[[ -2  28]
 [ 30   5]
 [ 22  13]
 [  5 -13]
 [-21   3]
 [-26 -20]]
=>
[[ -2]
 [ 30]
 [ 22]
 [  5]
 [-21]
 [-26]]

[[  1   1   8   0  -7  -4   6]
 [ 35  10  -9  19   8   6 -26]]
=>
[[  1   8  -7   6]
 [ 35  -9   8 -26]]

[[-25  19   2  22   7   9   0  -9 -24  -8  11  -4   0]
 [  6   6  15   0  12  30  18 -15  22  -3   8  26 -22]
 [-26  29   2  24   6  17   5  -1 -20 -10   5 -12  -2]
 [  8  -3  14   1   9  25  19 -25  23   0   8  16 -21]
 [ 11  14  11   5  16  32  22 -21  19  -1   0  14 -22]
 [ 12  11   7   7  11  31  16 -19  13   0  -3  20 -23]
 [ 13   2   7   9  17  34  19 -19  20  -4   0  18 -20]]
=>
[[-25   2   7   0 -24  11   0]
 [  6  15  12  18  22   8 -22]
 [-26   2   6   5 -20   5  -2]
 [  8  14   9  19  23   8 -21]
 [ 11  11  16  22  19   0 -22]
 [ 12   7  11  16  13  -3 -23]
 [ 13   7  17  19  20   0 -20]]

[[ 16 -16  11 -15  13   8]
 [ 27  15  14  19  -5 -29]
 [ 17  -9   4   5   0  12]]
=>
[[16 11 13]
 [27 14 -5]
 [17  4  0]]

[[-18  28   6 -20 -19 -14]
 [-14   0  30  27 -37  16]
 [-38  22 -36  34 -31 -18]
 [ 20  -9 -34 -38   3 -30]
 [ 12  17 -11   8 -35   4]
 [ 39  -6  30  15 -21 -26]
 [-19  -1  20  -4  -7   6]
 [  9  37   1   2   5  12]]
=>
[[-18   6 -19]
 [-14  30 -37]
 [-38 -36 -31]
 [ 20 -34   3]
 [ 12 -11 -35]
 [ 39  30 -21]
 [-19  20  -7]
 [  9   1   5]]

[[ -4   0   1  11   7  15  14  11  22 -19 -10   0  -8]
 [-23   8  -7  18 -11 -17  20  -5 -17  19  14 -14  -2]
 [-17  17  10   0  -8 -20  15 -14 -24  18  21 -17  -6]
 [ 31 -16 -11  -4 -11  19 -11  14  16   1 -16  21  13]
 [  7 -10 -16  -6 -21  18  15  18  15   3 -11  10  13]
 [  8 -17 -23   6  12  -3 -21   5   5 -15  -5  14  15]]
=>
[[ -4   1   7  14  22 -10  -8]
 [-23  -7 -11  20 -17  14  -2]
 [-17  10  -8  15 -24  21  -6]
 [ 31 -11 -11 -11  16 -16  13]
 [  7 -16 -21  15  15 -11  13]
 [  8 -23  12 -21   5  -5  15]]
---
[[ -6   6 -10  -9   5]
 [  4  -4   4   2  -1]
 [ 22 -11  33  29  -8]
 [ -9   1 -15 -17  -1]
 [ -4  -7  -5  -3  -4]]
=>
[[  4  -4   4]
 [ 22 -11  33]]

[[ 24 -22   1]
 [  1  34  -4]
 [-23 -21 -11]
 [ 23   9 -15]
 [ 27  14   3]]
=>
[[  1  34  -4]
 [-23 -21 -11]]

[[ 14   5  -2   2 -19]
 [-36  25  -4 -11  -1]
 [-19 -38  -6 -20  27]
 [  4 -14   5   4  33]
 [  6  21 -36 -35  14]]
=>
[[-36  25  -4]
 [-19 -38  -6]]

[[ 26  18   8   6   0]
 [  1 -16  23 -24  -7]
 [-14  21   3 -21  -4]
 [ 18   3 -16  36  28]
 [  0 -20  29 -28 -31]]
=>
[[  1 -16  23]
 [-14  21   3]]

[[ -8  -4  33]
 [-26   9 -12]
 [  2 -15  12]
 [-23 -32 -15]]
=>
[[-26   9 -12]
 [  2 -15  12]]

[[ 13   9 -27   4 -11]
 [ 10  13 -28 -17  -8]
 [ 12  12 -29  -7 -10]]
=>
[[ 10  13 -28]
 [ 12  12 -29]]

[[-12 -18 -26]
 [ -8 -15  34]
 [-31 -10   2]]
=>
[[ -8 -15  34]
 [-31 -10   2]]

[[-30  -6  -1   1]
 [-17   3  -3  -5]
 [-27  21 -33  15]
 [ -3  -5 -11  -6]
 [ 33  10  14   3]]
=>
[[-17   3  -3]
 [-27  21 -33]]

[[ 22   9 -31 -20   7]
 [-20   7   2 -10 -19]
 [-29  22   9 -31 -20]
 [  5 -21 -29  22   9]
 [-31 -20   7   2 -10]]
=>
[[-20   7   2]
 [-29  22   9]]
---
[[ -4  -1   3  -4 -24]
 [ 12  13  -7  24  27]
 [ -3  21 -25  14  -2]
 [-17   7 -13   2   5]]
=>
[[-24  -4  -1   3  -4]
 [ 27  12  13  -7  24]
 [ -2  -3  21 -25  14]
 [  5 -17   7 -13   2]]

[[ 28   6  28  21  30  24  27  16 -15 -31   2   0  -8   1 -11]
 [ 21  26  18   7   8 -16   8   4  14  15 -16 -17 -22  17  -6]
 [-27  20 -17  27  -2   6  11 -11 -19 -27 -19 -10  28  -5  30]
 [ 21  26   4 -29 -24  16 -22  -2   5 -31  12  -2 -22 -31 -28]]
=>
[[-11  28   6  28  21  30  24  27  16 -15 -31   2   0  -8   1]
 [ -6  21  26  18   7   8 -16   8   4  14  15 -16 -17 -22  17]
 [ 30 -27  20 -17  27  -2   6  11 -11 -19 -27 -19 -10  28  -5]
 [-28  21  26   4 -29 -24  16 -22  -2   5 -31  12  -2 -22 -31]]

[[ -8   4]
 [-29   3]
 [ -4   2]]
=>
[[  4  -8]
 [  3 -29]
 [  2  -4]]

[[  5   4 -25 -15   1   9   0]
 [  8  -6   0   6   0  -7  15]
 [ -8  -8  17   5 -17 -18  10]
 [ 19  -9  12 -21  14   4  21]
 [-30 -20  -3   0  21   6  -7]]
=>
[[  0   5   4 -25 -15   1   9]
 [ 15   8  -6   0   6   0  -7]
 [ 10  -8  -8  17   5 -17 -18]
 [ 21  19  -9  12 -21  14   4]
 [ -7 -30 -20  -3   0  21   6]]

[[ -9  -5   5   4   9 -11   3]
 [ -6   8  12 -27  -3   5 -15]
 [-15  -7   9  12  14 -17  -3]
 [ 22  -7 -32  36  -5   9  36]]
=>
[[  3  -9  -5   5   4   9 -11]
 [-15  -6   8  12 -27  -3   5]
 [ -3 -15  -7   9  12  14 -17]
 [ 36  22  -7 -32  36  -5   9]]

[[  0   6   3]
 [  9 -33  39]
 [-15  21 -34]
 [ -2  -4  -5]
 [  5   7 -32]
 [-11 -21  29]
 [-14  15 -29]]
=>
[[  3   0   6]
 [ 39   9 -33]
 [-34 -15  21]
 [ -5  -2  -4]
 [-32   5   7]
 [ 29 -11 -21]
 [-29 -14  15]]

[[-28  12  16  22  16 -14 -36 -11]
 [-24 -25  37 -15 -38  16  14  12]]
=>
[[-11 -28  12  16  22  16 -14 -36]
 [ 12 -24 -25  37 -15 -38  16  14]]
